A single turn carries every row of the set below to another of its rows. Some are shown first; where does it send the rows asked next?
Q_210: [ 14  -6 -11  -3  11  14  21  -2  20   5   7 -23 -24  12   4  10  13   5
  13]
Q_395: [  4   1 -10  15  -3  -6  -3  16 -13   9 -43   9  13   7  -4  16   4   2
   9]
Q_690: [ 19  -7  -7  -2  10  13  16   2  21   6   9 -26 -21  13   3  13  14   5
  12]
Q_466: [-29  10  -7  -7   0 -15   5   2 -11 -25   8  -1 -12  15 -17   5 -24  -8
  -9]
Q_850: [-27   9  -9 -12  -1 -13   9  -1 -12 -25   3  -4 -11  15 -12   5 -26 -12
 -11]
Q_120: [-21  12  -3  -8  -2 -16   6  -2 -11 -30   5   2  -8   8 -12  -1 -25 -13
 -14]
Q_264: [  5 -14  -4  -9  -3   6 -19  -5   9  11  29   8  18   1   1 -12   4 -24
  -3]
Q_449: [  8 -13 -13   0   4  -4  25  21  13  -9  17   9 -16 -14 -11  19  13   9
 -10]
Q_793: [  7 -10 -13  -7  -3   1 -19  -5   9   6  23  12  25   2   6 -11   4 -26
  -4]
Q_738: [ 25  -6 -10  -2   3  11  24   1  20   8  -1 -26 -17   7   2   9  12   4
  12]
Q_622: [ -9 -18  -5  -3 -10 -19   9   9  -3 -24  15   5 -14 -21 -12  18  -3   8
   3]
Q_38: [  1  -6 -16  18  -2  -4  -1  17 -13   9 -40   3  14   4  -1  20  -2   2
  11]
Q_666: [ 11 -12  -8  -9  -5   3 -14  -8   6   3  22  10  27   3   3 -13   2 -27
  -6]
Q_835: [ 18  -6  -7  -4   9  14  19  -4  19   6   3 -27 -22  12   6  12  13   2
   8]
Q_797: [  9 -10  -9  -7  -7   2 -19  -5   5   8  21  12  21  -1   4 -11   7 -28
 -11]
Q_984: [ 15  -9  -5  -1   8   5  23  -7  21   9   7 -26 -19  13   4  11  14   1
  15]
Q_609: [ -1   2 -13  19  -3  -4  -4  17  -8   9 -41   9  11   6  -7  16   3   1
  12]
Q_867: [-29   9  -8  -7   0 -12   8   0  -9 -27   7   1 -16  14 -11   5 -26  -9
  -6]
Q_813: [-28  14  -5 -10   3 -11   8   3  -7 -27   4   0 -12  15  -9   2 -28  -9
  -7]
Q_199: [  3  -1 -16  14  -5  -7  -4  21 -14   8 -42   5  11   4  -5  15   4   1
   8]
Q_340: [ 10 -10  -9 -10  -7   2 -16  -7   5   9  21  14  26   4   4 -10   3 -27
  -8]
Q_940: [  5 -12  -9  -1  -1   4 -14  -9   5   9  24  14  24   0   5  -8   3 -27
 -14]
Q_150: [ 16 -12  14   2  22 -13  10  -1 -14  20 -18  16   8   7 -15  -7 -14   4
   6]
Q_621: [ 23 -18   8 -15   5  -3   3   8  -3  20   4  17  12   8  -8  -5 -32 -11
   5]
Q_108: [  5   0 -10  18  -3  -2   2  17 -11   5 -44   8  12   7  -8  15   2   0
   9]
Q_545: [ 13  -4  -6  -4   9  14  22  -3  22   8   5 -25 -20  12   3   7  11   5
  16]
Q_586: [-25  11  -6  -7   2 -18  11   5  -6 -26   4   2 -12  18  -8  10 -28 -15
  -9]
Q_662: [ -5   2 -11  15   5  -5  -2  26 -13   7 -39   7   8   8  -9  15   0   5
   9]

Q_609 -> Q_850
Q_621 -> Q_449
Q_108 -> Q_466
And these:
Q_867 -> Q_340
Q_586 -> Q_940
Q_662 -> Q_120
Q_813 -> Q_797

